(in the rows, 128 means zero)
Where one turn sends some rows of the set: a few examples, then the rows asked
Liri: [124 150 132 117 130  95 143 140  67 128 113  82 133 137 140 133  96 122
 136 104 156 105 112 128 142 125 137 109 131 178 118 117 131 127 128]
gavan: [114 139 109 127 143 115 155 124 125 151 160 154 119  95 123  97 128  72
 151 130  85 154  99 120 102 144  91  97  98 108 135 102 124 141 103]
per: [132 144 112 123 155 128 142 121 120 162 159 140 120  88 123  97 118  68
 150 140  95 145 117 119 100 144  85  89 106 103 117  97 121 132  95]
Geme: [114 134 135 133 137 104 117 133  91 123 126  82 139 144 132 125  91 124
 136 114 160 115 102 123 143 118 150 122 139 181 117 129 133 131 129]
libel: [115 141 139 128 115  98 126 107  96 123 149 101 149 155 131 140  90 123
 151 126 159 118 101 129 145 131 147 122 130 177 123 125 138 136 136]
ner: [101 118 151 109 165 115 102 106  81 128 148 104 143 128 113 122 108 110
 152 140  89 133 131 104 138 131 115 185 114 123 149 116 153 150  98]
nurik: [124 110 116 119 158 142 131 143 128 148 140 147 119  91 116 106 121  92
 174 147  99 160 123 122 109 140  92  77 104 114 127 103 124  89  92]
gipa: [117 137 104 122 155 127 149 142 115 158 155 126 111  75 115 101 122  72
 154 131  93 158 116 118 106 133  88  78 109 113 123  95 127 114 104]
Migud: [107 141 126  92 129 136 132 137  45 141 127  97 126  90 111 133 115 132
 152 131 103 125 137 100 157 128 101 145  99 106 142 113 172 115 131]
Noze: [121 144 144 123 119 108 131 130  68 119 128 109 138 154 142 135 103 136
 152 106 157  97  99 123 149 130 141 111 124 170 120 135 122 131 121]
Fofo: [124 133 109 116 139 116 147 141 131 145 132 170 121 102 123  95 121  86
 156 141  87 156 108 123  94 151  89  98  97 107 129  90 130 129 100]
dobo: [109 109 115 131 145 142 129 140 123 149 130 166 117  91 132  96 130 101
 152 136 104 154 100 110 110 158 101  89  92 109 145 114 129  89  92]
kitut: [134 128 107 118 161 124 136 136 136 153 137 152 125 100 117  94 113  81
 156 150  91 160 123 124  92 142  89  98 108 109 118  93 127 123  99]
zisur: [100 156 137 114 146 121 109 149  55 122 141 114 128 100 113 143 118 103
 166 128  84  97 121 103 125 151 111 172 115 117 141 119 152 147 116]
nufed: [ 90 133 159  86 117 105 106 139  69 107 135 126 122 112 105 131 117 119
 166 127  90 125 113  91 152 127 112 156 114 113 144 111 161 137  97]
tilos: [112 151 147 127 149 132 118 138  77 149 134  72 143  84 104 129 112 107
 150 161 110 109 140 105 132 144 103 167 116 118 146 108 164 137 116]
Ran: [102 131 169  99 119 118 115 127  92 135 128  83 138  96  97 119 112 123
 150 159 115 137 132  93 158 119 103 152 114 113 148 101 174 128  97]
rezuz: [102 115 125 131 141 143 119 134 119 148 151 151 108  90 128  83 128  96
 144 124 105 155  89  99 120 138 100  82 101 103 131 117 124 107  81]
Kapu: [ 95 121 125 143 143 124 133 128 122 150 161 156 118 101 127  81 128  90
 147 131 100 166  84 107 111 145 103  98  96 112 145 110 125 123  86]
Dav: [138 143 146 128 154  96 129 120  90 118 100 129 152 162 120 122  95 121
 145 132 128  85 120 126 140 148 153 144 132 158 122 128 126 139 137]
tido: [125 138 148 111 112 106 121 119  81 124 135  94 137 150 133 136  84 131
 154 113 163 113 114 128 153 122 136 101 131 176 107 107 139 124 117]
vizi: [108 115 121 134 135 128 129 129 142 150 137 169 126  99 128  91 122  94
 148 146 104 162  96 112 103 163 102 101  94 111 147 100 138 108  92]
tozi: [128 153 132 127 130  99 134 119  84 130 122  97 145 141 143 136 101 115
 129 117 159  91 103 124 137 135 144 126 134 166 121 141 124 140 138]
dor: [112 136 114 133 143 127 128 120 120 151 160 166 117  99 131  87 124  81
 140 130  94 147  89 106 102 152  98 103 101  98 127 115 122 135  94]
namu: [115 122 150 137 139 107 127 138  99 124  87  95 144 141 109 108  91 140
 137 130 147 115 117 120 157 134 156 127 130 171 134 107 152 110 133]
Lor: [131 129 146 113 118 124 123 123  88 125 100 108 137 134 111 132  82 139
 155 125 147  99 133 126 166 140 144 104 127 162 116  97 159  95 138]
diraz: [114 129 147 124 124  91 126 120 105 105 112 133 148 164 105 121  88 132
 157 131 129 118 108 124 154 136 161 137 129 167 128 113 148 133 144]
Suvo: [127 156 136 112 109  90 151 114  72 129 135 103 143 146 139 147  95 120
 151 114 154 106 111 133 146 137 134 109 123 174 124 113 135 132 134]
seb: [132 148 136 116 123  99 124 108  98 133 130  82 144 137 134 136  82 111
 130 125 163 107 118 128 142 127 139 117 142 172 108 113 142 132 135]
Dumig: [130 152 134 117 134  90 145 126  78 115 119 130 146 150 109 148  91 115
 173 126 121  95 126 137 144 153 148 126 127 167 126 106 141 124 156]
pasa: [109 110 118 139 161 140 122 151 132 151 136 144 120  83 119  97 124  90
 158 149 108 160 108 112 105 150 103  87 107 117 139 111 128  85  93]
dugo: [119 126 106 130 149 124 133 134 130 153 126 172 123 101 133  85 120  91
 135 138  95 155 100 114  93 161  98 110  97 104 135 105 132 122 101]
ramod: [121 123 124 122 151 143 134 134 119 159 149 126 110  78 119  94 123  84
 153 134 105 152 116 113 118 129  87  69 106 108 121 100 123 103  80]
Nomo: [110 127 135  97 134 139 131 103  81 129 152 100 138 106 108 153 117 116
 173 137  86 117 143 120 150 130  99 160 101 120 148 107 166 145 122]
bamek: [128 128 106 121 165 128 139 161 122 147 131 147 116  88 115 102 123  82
 166 143  92 154 120 123  95 140  91  84 110 113 122 101 120 106 100]
sebof: [ 98 133 140 103 161 112 105 140  46 139 123 100 131 110 116 103 107 127
 131 134 106 141 126  84 144 129 116 170 113 110 144 121 158 120 105]
tubo: [ 99 118 119 139 154 135 128 146 113 157 156 128 111  82 119  84 121  90
 150 131 107 170 100 106 116 135 100  78 104 116 134 102 129  96  86]
Kupoz: [144 136 141 117 143 112 133 106 109 125 106 101 151 136 110 145  88 109
 152 139 133  85 143 138 149 143 143 124 139 164 117 109 145 120 148]
Kal: [131 145 137 131 148 106 148 143  73 133  94  91 142 128 113 135  93 122
 152 127 138  92 137 133 146 152 144 116 126 173 131 101 145 101 145]
zom: [125 137 150 125 128 109 119 137  70 117  94 135 139 159 120 109  90 150
 148 119 143 100 111 114 156 146 153 125 121 155 120 117 142 113 127]

tilos goes to ner
Dav goes to namu
Now these:
seb goes to libel
pasa goes to kitut
rezuz goes to gipa

Where one turn sends some rows of the set: a few examples, then the rows asked
Tolaf: [ 94 135 105 127 130 147  93 149 124 126 116 129 158 128 117 104 114 142
 160 121 128 141 139  91 133]
rud: [138 117 126 122 142 120 150 171 101 145  99  96 118 119 122 144 152 140
  92 121  96 123 115 142 141]
kisa: [120 120 150 134 148 121  99 132  95 132 144 135 120 130 156 102 125 140
 156 161 135 116 130 113 125]
bika: [104 119 115 145 135 105 116 128  88 120  97 134 111 131  97 111 136 112
 128 112  97 137 122 115 157]
lus: [ 79 107 137 120 106 106 161 147 136 145 117 118 114 106 163 145 139 137
 121 141 104 127 128 126 138]
nefo: [111 111 157 160 106 119 134 120 100 122 112 118 136 104 125 123 156 152
 151 149 115 112 140 132 162]
nelu: [131 144 150 116 138 161 163 127 167 164 142 115 111 134 116 145 134 125
 100 136 129 148  95 132 123]
leg: [113 137 100 129  86 135 108 144 137 135 137 144 126 140 126  99  81 126
 146 130 123 124 136 114 125]
Rekub: [132 102 114 125 107  98 107 126 103  94 104 128 104 151 128 135 134 123
 127  92 119 140 122 128 160]
Nel: [134 137 162 138 171 146 174 126 159 134 121 126 126 156 128 164 129 119
 138 138 129 114 115 130 128]
mim: [163 108 117 116 121 123 158 125 139 139 102  87 107 126 138 144 136 132
 106 102  86 142 114 119 127]
gisu: [146 170 151 155 123 176 133 125 149 130 134 138 154 152 133 142 118 157
 143 112 114 128 159 129 146]
mek: [138 157 120 122 150 126 106 120 135 139 131 132 135 134 179 141 167 156
 152 139 102 136 147 114 129]
pur: [ 96 124 152 115 153 122 117 132 152 131 113 138 112 128 152 153 168 134
 113 142 127 155 166 154 130]
matim: [102 132 101 132  96 124  95 150 148 119 127 158 129 141 107 118 121 155
 154 109 138 119 135 123 124]
sigam: [135 157  95 128  93 162  94 133 142 142 153 130 127 121 120  98 111 147
 137 120 134 142 130 120 143]
tokeg: [119 165 132 147 141 160 130 134 155 131 124 144 136 130 145 140  90 158
 134 116 128  94 164 141 142]
zibip: [159 104 119 100 142 119 154 130 122 117 101  77 126 137 127 146 140 132
 108 135 124 127 112 138 125]
felu: [141 131 173 116 159 152 140 126 151 152 123 132 117 158 124 152 117 121
 100 143 133 130 113 143 103]
Dab: [153 113 129 122 116 149 150 110 120 137 117  82 105 108 121 132 135 130
  89 107 111 148 109 138 161]
valuz: [128 105 124 136  97 140 104 119 112 127 137 134  97 132 102 110 133 104
 132 107 131 154  96 122 160]
Sez: [133 176 151 144 135 182 122 119 154 144 151 147 118 142 137 139 115 134
 117 111 130 146 143 141 162]
Nati: [138 148 173 134 157 122 145 174 167 154 107 119 118 143 128 160 139 130
 118 144 127 141 120 121 135]
zuga: [122 173 148 134 143 157  96 141 149 140 101 137 157 136 156 157 105 135
 133 133 129 126 148 119 162]
zare: [128  85 123 138 100 139 105 128 110 110 105 136 114 137  95 127 146 108
 129 100 120 144 133 150 151]

Rekub goes to zibip
gisu goes to leg
Now these:
zuga goes to Tolaf
pur goes to mek
sigam goes to valuz

Where one turn sends some rows of the set: a few examples, then the rows asked
Q: [164 151  97 160 106 142 127  96 122 187 160 132 163]
C: [142 178 118 130 112 140 148 127 143 223 177 143 136]
L: [160 204  70 137 106 149 155 125 125 176 122 142 103]
P: [173 200  64 144 117 140 145 124 133 169 117 132 113]
Y: [136 177  42 139  99  89 158 121  98 187 139 119 140]
U: [135 181 115 133 101 140 153 119 143 217 185 141 135]
K: [185 168  68 161 121 110 139 146 137 191 174 106 119]
F: [121 168 100 139 124 122 165 110 126 173 117 105  85]
X: [131 178 102 187  92 103 170 136 133 213 183 119 128]
W: [102 167  75 153 145 120 154  99 108 199 118 124 134]
A: [178 156  83 167 127 120 150 148 135 194 171  93 113]
H: [153 173  43 139 108  90 145 115 109 176 133 114 146]
S: [120 158  90 129 109 114 162 122 136 176 114 106  90]
G: [133 173  97 191  94 108 172 118 133 194 191 119 131]
V: [140 181 102 134 119 145 159 115 147 208 197 137 131]
E: [104 180  72 161 142 124 152  96 102 200 121 125 134]
B: [175 166  84 160  98 132 120 102 129 180 162 140 156]
T: [137 170 109 189  90  98 165 136 129 209 174 119 131]
J: [103 166  68 160 133 128 152 111 122 202 106 135 136]
D: [124 176  97 131 120 118 164 109 121 173 126  99  82]

C goes to D
G goes to J
Now these:
X goes to W
P goes to K
L goes to A

